In the data rows, 500 means zero.
Every row has a hidden score. How much higher is the second row's score than the first row's in each pair? 10 means about the same, 20 much higher and 0 much lower. The score is a weighted sum of the row's numbers plus the product of two more (or one squared), each taken from its middle value.
array([638, 601, 582, 389, 385, 584, 501, 402, 422, 514, 511, 321, 650, 547, 523, 502, 363, 441])
array([304, 715, 481, 321, 521, 210, 598, 421, 388, 271, 413, 589, 696, 528, 532, 583, 732, 305]) -> 8
array([725, 485, 724, 620, 211, 664, 426, 654, 683, 548, 263, 560, 857, 230, 832, 701, 395, 578])
array([412, 735, 290, 252, 712, 256, 814, 114, 209, 488, 692, 305, 321, 925, 127, 313, 516, 197]) -> 13
array([391, 295, 585, 780, 579, 499, 236, 880, 519, 511, 557, 776, 468, 287, 615, 748, 644, 728])
array([825, 616, 524, 403, 317, 750, 661, 274, 519, 683, 363, 306, 535, 598, 508, 225, 139, 476]) -> 1
array([687, 480, 576, 545, 237, 780, 361, 337, 629, 594, 332, 586, 738, 355, 695, 429, 445, 600])
array([140, 627, 382, 422, 588, 257, 591, 404, 437, 334, 555, 479, 490, 609, 340, 717, 678, 307]) -> 17
array([811, 584, 580, 506, 302, 740, 592, 325, 449, 651, 362, 395, 655, 443, 585, 420, 199, 507])
array([599, 265, 606, 715, 362, 667, 333, 876, 775, 640, 388, 718, 617, 276, 697, 634, 390, 801]) -> 12
array([520, 668, 428, 293, 504, 472, 647, 312, 379, 450, 432, 399, 367, 666, 427, 392, 440, 346])
array([676, 373, 332, 574, 690, 665, 602, 476, 645, 898, 432, 480, 284, 653, 425, 254, 149, 688]) -> 12
array([569, 286, 620, 781, 293, 577, 223, 892, 836, 594, 215, 869, 848, 81, 999, 791, 586, 791])
array([652, 639, 594, 586, 304, 593, 482, 605, 620, 493, 276, 493, 773, 367, 691, 475, 342, 475]) -> 5
array([422, 828, 300, 156, 510, 289, 848, 179, 219, 306, 586, 263, 382, 774, 213, 295, 485, 137])
array([484, 371, 582, 674, 551, 474, 331, 748, 674, 512, 455, 680, 705, 264, 777, 712, 613, 665]) -> 12
array([728, 425, 559, 520, 350, 701, 502, 565, 690, 569, 200, 568, 736, 369, 667, 471, 261, 612])
array([599, 495, 628, 442, 327, 605, 492, 500, 437, 463, 512, 208, 444, 473, 515, 432, 408, 518]) -> 13
array([540, 376, 600, 543, 484, 527, 443, 492, 526, 603, 582, 556, 409, 433, 491, 631, 499, 567])
array([916, 466, 627, 543, 354, 852, 589, 493, 624, 828, 440, 317, 466, 539, 574, 292, 104, 668]) -> 8
array([721, 481, 601, 691, 413, 733, 505, 623, 701, 761, 374, 529, 569, 464, 549, 325, 242, 696])
array([480, 544, 429, 486, 541, 442, 462, 522, 436, 551, 439, 522, 494, 532, 449, 596, 542, 478]) -> 8
array([551, 705, 449, 331, 461, 550, 677, 221, 297, 284, 539, 302, 534, 666, 396, 326, 481, 300])
array([582, 312, 558, 692, 386, 573, 259, 694, 627, 649, 487, 561, 527, 305, 668, 585, 412, 669]) -> 12
array([443, 267, 619, 841, 429, 528, 162, 642, 492, 512, 698, 581, 286, 426, 587, 660, 562, 696])
array([523, 569, 496, 360, 509, 486, 596, 314, 458, 494, 584, 359, 365, 689, 349, 262, 571, 393]) -> 3
array([446, 601, 511, 627, 441, 381, 510, 604, 510, 460, 371, 599, 578, 398, 641, 587, 621, 487])
array([364, 500, 585, 548, 457, 349, 241, 544, 537, 283, 656, 506, 548, 307, 646, 903, 818, 438]) -> 12
array([502, 595, 393, 302, 510, 548, 714, 370, 549, 598, 480, 423, 477, 637, 323, 349, 404, 419])
array([387, 306, 634, 682, 446, 397, 254, 796, 559, 425, 484, 597, 521, 259, 657, 723, 672, 625]) -> 9
array([356, 353, 355, 649, 640, 419, 416, 655, 688, 766, 314, 826, 572, 517, 568, 686, 483, 661])
array([661, 808, 557, 232, 303, 571, 765, 312, 356, 298, 512, 183, 688, 576, 514, 422, 447, 165]) -> 8
array([355, 734, 409, 305, 553, 266, 603, 290, 291, 274, 574, 404, 351, 701, 282, 488, 625, 293])
array([700, 476, 649, 557, 371, 700, 505, 575, 639, 570, 453, 411, 526, 412, 637, 497, 243, 603]) -> 10
array([597, 262, 536, 690, 609, 642, 332, 559, 571, 759, 503, 689, 387, 436, 512, 492, 436, 731])
array([421, 323, 621, 562, 387, 492, 281, 647, 536, 423, 616, 533, 497, 260, 651, 676, 662, 624]) -> 10
array([938, 409, 612, 619, 447, 879, 542, 577, 807, 677, 388, 549, 607, 423, 670, 337, 155, 740])
array([522, 746, 501, 383, 402, 409, 635, 462, 433, 281, 396, 408, 820, 484, 415, 481, 409, 290]) -> 10
array([623, 207, 666, 796, 319, 707, 185, 870, 842, 712, 370, 701, 687, 172, 839, 692, 436, 869])
array([588, 404, 543, 629, 118, 608, 405, 782, 691, 466, 365, 622, 770, 311, 612, 565, 516, 616]) -> 13
array([480, 558, 398, 565, 530, 508, 609, 459, 404, 535, 559, 499, 344, 623, 398, 463, 459, 485])
array([623, 459, 508, 446, 581, 643, 556, 378, 440, 639, 617, 274, 247, 634, 333, 360, 492, 503]) -> 7
array([740, 481, 526, 545, 343, 630, 528, 553, 541, 734, 349, 474, 658, 492, 626, 516, 235, 583])
array([839, 620, 549, 587, 299, 782, 639, 536, 588, 694, 288, 401, 685, 518, 588, 361, 185, 570]) -> 5
array([519, 427, 616, 582, 445, 498, 387, 519, 524, 385, 654, 423, 410, 517, 468, 492, 525, 536])
array([691, 681, 561, 448, 213, 612, 547, 563, 551, 471, 234, 531, 848, 393, 679, 498, 361, 454]) -> 8
array([519, 584, 500, 408, 435, 485, 579, 441, 470, 259, 477, 473, 586, 466, 512, 456, 508, 460])
array([592, 513, 445, 503, 518, 590, 598, 426, 464, 633, 492, 401, 382, 675, 381, 326, 330, 512]) -> 12
array([403, 597, 551, 226, 456, 325, 554, 444, 276, 233, 680, 294, 466, 504, 421, 744, 658, 321])
array([615, 600, 477, 391, 489, 624, 663, 266, 433, 539, 533, 260, 522, 672, 426, 270, 217, 419]) -> 2
array([625, 622, 672, 327, 273, 594, 572, 376, 414, 400, 595, 293, 660, 481, 547, 508, 313, 389])
array([107, 602, 304, 254, 832, 96, 604, 286, 159, 236, 787, 469, 214, 766, 191, 541, 892, 195]) -> 14
array([465, 360, 519, 593, 538, 545, 340, 580, 558, 545, 578, 546, 421, 467, 549, 518, 613, 576])
array([455, 470, 445, 515, 438, 526, 466, 536, 488, 419, 588, 454, 462, 418, 542, 586, 618, 490]) -> 11
array([625, 521, 631, 471, 341, 556, 516, 483, 395, 472, 520, 435, 556, 497, 452, 491, 347, 470])
array([347, 603, 275, 455, 622, 213, 524, 502, 419, 323, 524, 765, 589, 498, 482, 616, 867, 373]) -> 11
array([144, 639, 252, 331, 803, 74, 530, 465, 359, 248, 556, 628, 514, 606, 296, 605, 879, 263])
array([521, 498, 553, 604, 446, 509, 343, 745, 613, 512, 305, 696, 720, 369, 687, 695, 425, 589]) -> 11
array([397, 496, 491, 453, 659, 360, 490, 519, 540, 615, 509, 514, 367, 566, 361, 401, 507, 534])
array([430, 789, 324, 292, 571, 343, 767, 227, 167, 409, 492, 337, 501, 787, 301, 362, 549, 202]) -> 5
array([502, 404, 542, 543, 432, 542, 458, 549, 586, 576, 485, 510, 488, 435, 620, 484, 491, 578])
array([495, 505, 588, 530, 374, 529, 435, 426, 432, 388, 537, 442, 592, 408, 605, 524, 493, 468]) -> 8
array([452, 401, 623, 595, 460, 480, 416, 544, 509, 476, 503, 524, 448, 481, 559, 625, 541, 545])
array([654, 395, 509, 446, 455, 581, 360, 515, 610, 576, 502, 442, 505, 409, 691, 621, 548, 594]) -> 12
array([525, 475, 553, 559, 360, 574, 391, 514, 521, 409, 578, 472, 587, 401, 633, 600, 576, 515])
array([654, 624, 763, 514, 328, 588, 601, 449, 715, 465, 376, 422, 594, 378, 612, 403, 427, 368]) -> 12
array([346, 532, 489, 472, 480, 325, 455, 607, 509, 357, 128, 752, 690, 598, 572, 672, 671, 420])
array([451, 517, 370, 447, 676, 442, 513, 282, 427, 533, 456, 442, 260, 664, 399, 399, 560, 473]) -> 13
array([489, 431, 526, 517, 449, 480, 408, 570, 576, 544, 511, 519, 488, 426, 603, 512, 543, 560])
array([506, 576, 479, 450, 540, 338, 557, 378, 401, 313, 551, 403, 447, 539, 412, 499, 545, 378]) -> 9
array([420, 219, 610, 716, 503, 500, 235, 641, 568, 472, 796, 518, 377, 346, 620, 737, 713, 671])
array([314, 411, 486, 495, 546, 400, 395, 457, 324, 384, 690, 386, 257, 521, 364, 504, 697, 471]) -> 4
array([378, 296, 591, 710, 518, 507, 268, 708, 400, 549, 612, 555, 300, 474, 462, 505, 624, 632])
array([462, 842, 342, 250, 609, 357, 827, 245, 290, 396, 461, 322, 510, 797, 165, 309, 475, 204]) -> 10
array([889, 466, 715, 590, 164, 786, 444, 567, 587, 579, 353, 486, 713, 303, 786, 526, 257, 615])
array([457, 638, 387, 388, 516, 308, 802, 402, 390, 508, 459, 522, 557, 708, 456, 360, 465, 365]) -> 16
array([564, 585, 694, 446, 345, 578, 380, 419, 406, 388, 535, 276, 391, 485, 481, 407, 381, 467])
array([285, 403, 448, 580, 690, 385, 387, 511, 519, 463, 585, 620, 437, 527, 483, 617, 590, 531]) -> 14
array([434, 659, 508, 372, 463, 382, 645, 402, 370, 277, 515, 422, 425, 520, 501, 593, 494, 348])
array([434, 601, 574, 202, 446, 396, 551, 225, 403, 271, 583, 332, 477, 544, 426, 634, 617, 316]) -> 6
array([789, 431, 476, 557, 504, 688, 485, 604, 455, 663, 284, 542, 470, 473, 515, 449, 256, 660])
array([253, 250, 294, 644, 776, 453, 352, 578, 565, 643, 576, 714, 273, 608, 360, 478, 457, 672]) -> 3
array([282, 323, 283, 579, 948, 428, 580, 668, 605, 917, 396, 839, 313, 652, 219, 412, 546, 671])
array([502, 426, 367, 451, 417, 474, 512, 456, 417, 499, 533, 409, 424, 491, 442, 510, 535, 532]) -> 9
array([377, 714, 342, 324, 478, 310, 549, 402, 374, 301, 539, 392, 511, 553, 395, 493, 601, 328])
array([437, 527, 530, 554, 223, 353, 388, 440, 304, 139, 590, 389, 287, 399, 495, 641, 724, 359]) -> 8
array([628, 628, 487, 521, 404, 597, 690, 475, 554, 563, 342, 574, 731, 515, 558, 401, 345, 419])
array([329, 550, 394, 433, 635, 318, 555, 480, 551, 508, 566, 665, 502, 584, 444, 492, 647, 436]) -> 14
array([735, 448, 557, 654, 564, 631, 543, 557, 618, 672, 303, 590, 648, 510, 615, 550, 330, 632])
array([368, 416, 623, 566, 579, 419, 356, 624, 550, 434, 491, 654, 382, 389, 569, 644, 718, 606]) -> 6
array([774, 558, 575, 410, 242, 677, 574, 287, 543, 459, 579, 427, 428, 488, 517, 339, 242, 474])
array([633, 655, 398, 392, 432, 585, 691, 363, 427, 509, 558, 214, 405, 726, 279, 222, 361, 372]) -> 8
array([669, 567, 633, 561, 204, 660, 514, 443, 452, 450, 475, 374, 613, 462, 614, 471, 261, 487])
array([542, 596, 527, 509, 559, 499, 706, 314, 358, 455, 765, 346, 387, 713, 282, 471, 506, 318]) -> 18
array([486, 529, 449, 414, 459, 495, 574, 487, 516, 495, 455, 498, 444, 576, 436, 511, 517, 473])
array([455, 536, 477, 538, 567, 446, 546, 565, 511, 488, 421, 632, 534, 481, 465, 527, 531, 521]) -> 11
array([486, 579, 377, 383, 653, 431, 568, 385, 565, 521, 445, 564, 450, 638, 409, 445, 440, 430])
array([684, 673, 593, 308, 198, 639, 613, 306, 489, 390, 432, 191, 662, 474, 631, 459, 367, 326]) -> 8
array([390, 565, 357, 473, 650, 464, 663, 401, 600, 621, 392, 589, 442, 584, 418, 480, 408, 503])
array([607, 363, 550, 581, 591, 619, 354, 537, 527, 604, 509, 574, 424, 467, 450, 476, 442, 603]) -> 11
array([310, 325, 377, 636, 623, 338, 304, 838, 603, 510, 493, 796, 508, 376, 571, 709, 836, 605])
array([539, 486, 560, 460, 542, 577, 487, 513, 474, 491, 675, 461, 461, 458, 437, 464, 471, 459]) -> 13
array([376, 576, 338, 707, 752, 500, 632, 462, 420, 537, 492, 636, 398, 686, 349, 327, 432, 481])
array([499, 539, 348, 654, 677, 483, 529, 548, 638, 590, 237, 741, 680, 507, 585, 596, 515, 507]) -> 6
array([776, 311, 633, 595, 510, 838, 465, 508, 551, 730, 496, 493, 489, 456, 638, 544, 277, 690])
array([493, 424, 519, 535, 504, 482, 364, 488, 567, 567, 617, 560, 437, 455, 569, 517, 653, 607]) -> 3
array([378, 78, 603, 756, 610, 554, 159, 847, 707, 664, 577, 870, 361, 233, 750, 768, 675, 855])
array([796, 436, 748, 619, 116, 755, 361, 503, 566, 507, 538, 200, 535, 247, 698, 541, 302, 605]) -> 11
array([497, 169, 785, 811, 561, 645, 447, 567, 583, 630, 754, 558, 275, 351, 591, 591, 580, 793])
array([190, 277, 576, 742, 505, 277, 190, 892, 656, 276, 469, 816, 686, 139, 771, 999, 876, 600]) -> 6
array([484, 554, 466, 430, 547, 477, 475, 527, 451, 300, 509, 579, 544, 377, 441, 615, 574, 453])
array([435, 514, 475, 528, 378, 535, 455, 475, 512, 551, 442, 589, 604, 453, 505, 563, 495, 549]) -> 6
array([428, 320, 615, 660, 470, 452, 303, 608, 468, 480, 647, 588, 439, 321, 664, 702, 580, 611])
array([288, 599, 338, 363, 684, 249, 588, 541, 510, 589, 347, 747, 642, 553, 411, 543, 736, 423]) -> 11
array([423, 253, 447, 726, 658, 500, 312, 690, 683, 674, 474, 801, 430, 354, 670, 783, 537, 720])
array([468, 610, 521, 374, 439, 496, 584, 286, 320, 400, 662, 274, 301, 650, 306, 332, 508, 347]) -> 4
array([699, 499, 509, 484, 460, 690, 611, 545, 555, 604, 398, 400, 575, 551, 536, 368, 260, 527])
array([155, 567, 170, 401, 779, 211, 601, 393, 328, 562, 629, 614, 343, 766, 253, 401, 678, 360]) -> 14
array([343, 399, 461, 537, 622, 410, 382, 508, 464, 387, 570, 612, 407, 471, 491, 571, 696, 540])
array([774, 512, 571, 423, 343, 818, 595, 288, 378, 647, 669, 247, 231, 555, 459, 230, 181, 538]) -> 14
array([482, 441, 533, 491, 482, 510, 473, 523, 450, 540, 589, 448, 472, 541, 568, 517, 375, 529])
array([393, 568, 401, 445, 487, 369, 626, 568, 440, 485, 334, 496, 512, 634, 338, 555, 620, 390]) -> 6
array([533, 457, 488, 552, 484, 520, 523, 626, 567, 442, 451, 548, 709, 398, 603, 468, 494, 526])
array([433, 414, 544, 518, 583, 469, 403, 386, 538, 377, 594, 521, 450, 442, 531, 578, 286, 587]) -> 12
array([612, 572, 616, 547, 402, 628, 469, 469, 446, 508, 635, 383, 470, 427, 465, 501, 499, 501])
array([492, 587, 360, 435, 621, 470, 516, 507, 581, 623, 336, 582, 571, 560, 310, 374, 351, 458]) -> 6
array([462, 556, 539, 367, 475, 427, 510, 422, 397, 439, 586, 373, 456, 520, 422, 625, 570, 409])
array([756, 286, 695, 598, 339, 800, 265, 674, 468, 762, 555, 316, 424, 413, 533, 411, 287, 686]) -> 8
array([498, 589, 370, 411, 483, 512, 644, 425, 435, 556, 602, 526, 297, 790, 289, 287, 349, 444])
array([230, 488, 385, 434, 736, 249, 434, 531, 507, 450, 542, 645, 585, 506, 516, 625, 620, 404]) -> 10
array([855, 256, 642, 747, 343, 994, 422, 610, 705, 811, 425, 522, 553, 315, 642, 535, 160, 823])
array([324, 470, 408, 580, 525, 386, 411, 516, 428, 383, 458, 594, 469, 437, 538, 630, 671, 512]) -> 7
array([574, 656, 384, 309, 622, 572, 782, 297, 484, 650, 380, 420, 479, 736, 302, 369, 270, 372])
array([272, 351, 790, 572, 751, 362, 420, 514, 491, 421, 659, 682, 345, 559, 397, 591, 658, 505]) -> 11
array([823, 576, 686, 530, 171, 721, 530, 572, 652, 564, 284, 451, 710, 345, 660, 429, 305, 552])
array([389, 540, 346, 411, 664, 414, 523, 397, 508, 469, 516, 366, 210, 643, 352, 483, 545, 343]) -> 6
array([432, 348, 474, 628, 561, 530, 322, 738, 633, 548, 409, 710, 521, 417, 630, 642, 574, 692])
array([546, 448, 620, 456, 271, 609, 536, 575, 458, 310, 567, 377, 636, 490, 575, 549, 448, 402]) -> 11
array([510, 418, 505, 420, 622, 485, 402, 391, 601, 600, 503, 603, 455, 480, 540, 574, 489, 553])
array([584, 714, 422, 332, 354, 495, 784, 350, 369, 527, 368, 300, 650, 652, 432, 0, 421, 316]) -> 15
array([441, 551, 198, 251, 618, 413, 577, 193, 319, 353, 644, 357, 405, 597, 334, 445, 536, 377])
array([309, 667, 432, 543, 413, 264, 496, 540, 489, 360, 363, 629, 756, 532, 506, 584, 694, 341]) -> 11
array([429, 298, 446, 545, 375, 520, 385, 674, 518, 447, 507, 540, 462, 278, 598, 550, 569, 626])
array([333, 476, 445, 614, 597, 373, 466, 563, 539, 585, 494, 715, 542, 377, 577, 634, 682, 497]) -> 16
array([559, 704, 387, 304, 594, 491, 668, 313, 410, 487, 425, 447, 477, 690, 415, 280, 365, 378])
array([350, 435, 479, 555, 686, 439, 586, 493, 509, 396, 648, 485, 367, 553, 337, 467, 596, 519]) -> 9
array([415, 684, 486, 279, 582, 341, 643, 353, 299, 437, 517, 287, 494, 726, 378, 286, 548, 282])
array([591, 396, 476, 720, 471, 566, 406, 718, 671, 640, 187, 765, 685, 495, 698, 499, 443, 669]) -> 8
array([510, 826, 452, 74, 454, 312, 793, 189, 286, 428, 498, 218, 540, 676, 376, 386, 484, 167])
array([738, 428, 626, 570, 380, 767, 505, 494, 516, 449, 605, 341, 198, 416, 629, 364, 280, 625]) -> 10
array([361, 578, 671, 476, 364, 314, 416, 471, 371, 22, 734, 351, 559, 332, 521, 649, 661, 283])
array([645, 520, 347, 502, 463, 622, 584, 446, 563, 625, 468, 405, 516, 538, 464, 363, 423, 504]) -> 9
array([563, 465, 361, 447, 601, 622, 646, 410, 599, 646, 476, 516, 493, 654, 376, 438, 355, 572])
array([802, 575, 557, 577, 281, 664, 513, 651, 694, 661, 181, 636, 953, 313, 739, 554, 362, 548]) -> 14
array([218, 371, 396, 559, 824, 292, 435, 454, 471, 503, 734, 577, 151, 632, 249, 409, 748, 534])
array([633, 598, 558, 354, 402, 527, 610, 368, 504, 511, 430, 461, 588, 538, 493, 361, 358, 481]) -> 11
array([336, 487, 382, 524, 732, 402, 486, 453, 514, 661, 450, 604, 418, 540, 402, 482, 590, 484])
array([468, 583, 541, 384, 423, 473, 559, 603, 508, 369, 488, 332, 637, 492, 579, 485, 491, 427]) -> 9
array([781, 298, 653, 709, 401, 836, 440, 623, 760, 750, 330, 581, 563, 470, 656, 440, 291, 826])
array([489, 399, 531, 585, 478, 642, 453, 493, 566, 648, 549, 481, 311, 476, 467, 510, 479, 625]) -> 13
array([656, 442, 588, 489, 428, 746, 479, 419, 651, 614, 487, 350, 452, 495, 539, 447, 191, 575])
array([731, 159, 563, 801, 468, 847, 344, 717, 728, 823, 585, 512, 342, 300, 601, 493, 291, 922]) -> 16
array([620, 692, 562, 322, 657, 476, 791, 287, 349, 543, 473, 427, 437, 727, 280, 257, 343, 353])
array([445, 397, 429, 592, 578, 459, 418, 567, 469, 562, 594, 607, 414, 488, 526, 480, 628, 525]) -> 10
array([240, 344, 377, 608, 855, 355, 439, 726, 620, 683, 432, 835, 550, 518, 387, 660, 667, 642])
array([471, 462, 386, 641, 458, 497, 504, 495, 433, 538, 605, 488, 333, 435, 489, 637, 530, 476]) -> 13
array([561, 526, 545, 374, 476, 524, 483, 535, 503, 495, 547, 450, 489, 393, 635, 532, 545, 503])
array([180, 649, 295, 452, 720, 274, 639, 356, 427, 418, 398, 611, 495, 660, 323, 502, 630, 316]) -> 3
array([419, 283, 427, 680, 741, 559, 407, 640, 587, 680, 513, 719, 339, 481, 504, 541, 549, 720])
array([617, 278, 668, 615, 410, 639, 399, 569, 470, 601, 713, 405, 376, 414, 520, 477, 588, 661]) -> 12
array([729, 335, 533, 532, 490, 709, 386, 516, 516, 489, 623, 447, 367, 444, 569, 419, 374, 680])
array([718, 452, 646, 633, 333, 739, 446, 566, 562, 558, 483, 482, 650, 316, 607, 503, 267, 555]) -> 4
array([720, 507, 512, 510, 396, 739, 482, 484, 545, 585, 465, 410, 537, 494, 455, 373, 436, 555])
array([223, 362, 410, 644, 633, 430, 384, 749, 636, 540, 486, 872, 489, 353, 547, 691, 751, 638]) -> 12
array([704, 457, 584, 560, 358, 676, 492, 371, 450, 635, 593, 256, 350, 534, 455, 279, 343, 572])
array([641, 567, 620, 448, 376, 602, 561, 465, 558, 548, 461, 499, 619, 509, 478, 396, 413, 511]) -> 10
array([549, 393, 361, 503, 754, 581, 638, 445, 525, 758, 547, 563, 309, 702, 329, 316, 470, 596])
array([456, 576, 472, 454, 541, 458, 564, 619, 501, 371, 542, 512, 542, 530, 451, 576, 545, 399]) -> 14
array([674, 281, 613, 695, 426, 744, 284, 740, 737, 759, 416, 664, 629, 295, 718, 595, 349, 814])
array([294, 312, 512, 566, 546, 418, 364, 502, 419, 483, 726, 451, 340, 479, 459, 508, 603, 600]) -> 10
array([483, 339, 528, 662, 432, 556, 345, 599, 518, 483, 658, 583, 362, 313, 610, 648, 666, 578])
array([758, 490, 512, 541, 370, 743, 552, 481, 623, 728, 329, 389, 620, 528, 548, 285, 222, 577]) -> 6
array([548, 599, 401, 409, 603, 495, 556, 387, 481, 552, 476, 431, 457, 568, 481, 397, 450, 468])
array([633, 449, 400, 565, 656, 596, 453, 521, 576, 613, 360, 474, 587, 439, 568, 421, 355, 538]) -> 9
array([333, 310, 705, 756, 416, 364, 209, 795, 539, 367, 483, 858, 651, 199, 696, 810, 686, 614])
array([413, 367, 438, 546, 698, 476, 476, 614, 518, 535, 605, 505, 278, 468, 437, 454, 542, 593]) -> 9
array([550, 460, 505, 513, 428, 572, 402, 520, 509, 491, 579, 458, 437, 422, 538, 524, 451, 562])
array([626, 370, 569, 537, 409, 567, 434, 593, 556, 396, 622, 473, 417, 422, 648, 617, 456, 602]) -> 14
array([475, 429, 674, 601, 315, 466, 345, 502, 484, 394, 629, 444, 544, 370, 615, 573, 574, 576])
array([633, 561, 590, 480, 337, 519, 386, 558, 481, 379, 546, 417, 598, 358, 634, 719, 490, 488]) -> 12
array([396, 821, 475, 277, 401, 463, 548, 247, 253, 189, 666, 249, 547, 547, 435, 489, 666, 211])
array([567, 207, 425, 751, 636, 508, 214, 876, 953, 826, 225, 941, 555, 350, 736, 616, 571, 842]) -> 9
array([605, 708, 503, 299, 303, 500, 704, 270, 400, 356, 585, 231, 574, 563, 436, 479, 418, 268])
array([760, 463, 584, 485, 416, 652, 452, 599, 607, 666, 328, 554, 536, 497, 566, 485, 279, 582]) -> 8
array([323, 389, 395, 582, 758, 351, 392, 591, 573, 614, 575, 766, 427, 550, 445, 509, 617, 575])
array([565, 488, 531, 585, 592, 606, 543, 596, 649, 677, 361, 639, 635, 439, 613, 459, 413, 553]) -> 7
array([273, 481, 263, 466, 769, 261, 439, 566, 522, 529, 531, 562, 318, 629, 360, 406, 573, 485])
array([488, 380, 818, 704, 204, 605, 89, 647, 449, 212, 671, 439, 750, 140, 823, 735, 682, 572]) -> 12
array([273, 518, 260, 370, 873, 347, 719, 434, 392, 506, 609, 542, 236, 797, 86, 354, 626, 404])
array([158, 397, 80, 574, 763, 312, 449, 503, 387, 471, 656, 478, 287, 607, 271, 515, 751, 501]) -> 9
array([408, 568, 490, 410, 461, 371, 544, 487, 466, 484, 580, 438, 497, 492, 450, 467, 608, 422])
array([429, 778, 261, 228, 741, 301, 847, 212, 413, 545, 462, 467, 332, 886, 276, 343, 409, 231]) -> 3
array([499, 378, 663, 609, 406, 638, 396, 521, 605, 474, 683, 423, 491, 427, 590, 714, 428, 593])
array([589, 524, 566, 513, 437, 602, 542, 450, 467, 614, 489, 410, 521, 478, 528, 440, 373, 512]) -> 8
array([511, 497, 519, 404, 378, 471, 436, 515, 430, 368, 526, 360, 560, 448, 551, 585, 571, 487])
array([556, 461, 555, 520, 427, 586, 489, 540, 605, 555, 460, 553, 621, 415, 589, 480, 483, 570]) -> 11
array([361, 198, 521, 669, 671, 490, 293, 561, 724, 485, 771, 522, 323, 464, 442, 555, 733, 673])
array([458, 503, 527, 464, 540, 470, 470, 445, 363, 377, 721, 362, 312, 571, 332, 407, 542, 442]) -> 12
array([331, 554, 319, 430, 706, 303, 665, 468, 426, 428, 380, 622, 510, 640, 327, 584, 635, 376])
array([598, 186, 638, 742, 333, 735, 360, 688, 673, 708, 534, 650, 318, 323, 660, 656, 394, 833]) -> 14
array([501, 126, 572, 921, 509, 614, 78, 999, 955, 683, 305, 999, 644, 136, 937, 785, 507, 957])
array([393, 638, 412, 404, 448, 330, 619, 638, 530, 416, 347, 633, 762, 516, 492, 633, 586, 388]) -> 14
array([633, 408, 516, 633, 507, 677, 528, 458, 496, 760, 351, 582, 517, 462, 557, 419, 412, 651])
array([404, 368, 494, 665, 559, 470, 376, 527, 438, 409, 685, 437, 302, 484, 440, 508, 602, 524]) -> 12
array([579, 291, 582, 787, 328, 603, 233, 806, 707, 586, 435, 647, 643, 238, 751, 718, 500, 717])
array([407, 278, 549, 716, 533, 594, 250, 704, 673, 576, 555, 714, 404, 341, 541, 551, 490, 759]) -> 6
array([381, 599, 321, 544, 618, 339, 567, 646, 598, 606, 376, 699, 595, 515, 558, 528, 602, 505])
array([392, 608, 426, 391, 491, 457, 667, 352, 391, 417, 548, 469, 616, 583, 483, 508, 541, 412]) -> 5
array([417, 524, 561, 513, 372, 346, 560, 568, 462, 256, 501, 485, 592, 379, 665, 732, 650, 455])
array([405, 409, 560, 585, 392, 495, 440, 509, 568, 425, 414, 598, 649, 313, 511, 632, 865, 522]) -> 8
array([339, 361, 610, 623, 420, 395, 311, 740, 525, 301, 539, 580, 499, 347, 531, 695, 634, 569])
array([711, 618, 553, 491, 213, 653, 514, 389, 437, 419, 473, 320, 642, 444, 654, 528, 303, 471]) -> 13
array([623, 550, 495, 405, 413, 569, 576, 398, 513, 527, 535, 380, 460, 559, 527, 401, 322, 474])
array([535, 434, 567, 676, 405, 497, 398, 637, 647, 566, 412, 616, 597, 383, 685, 678, 507, 609]) -> 13
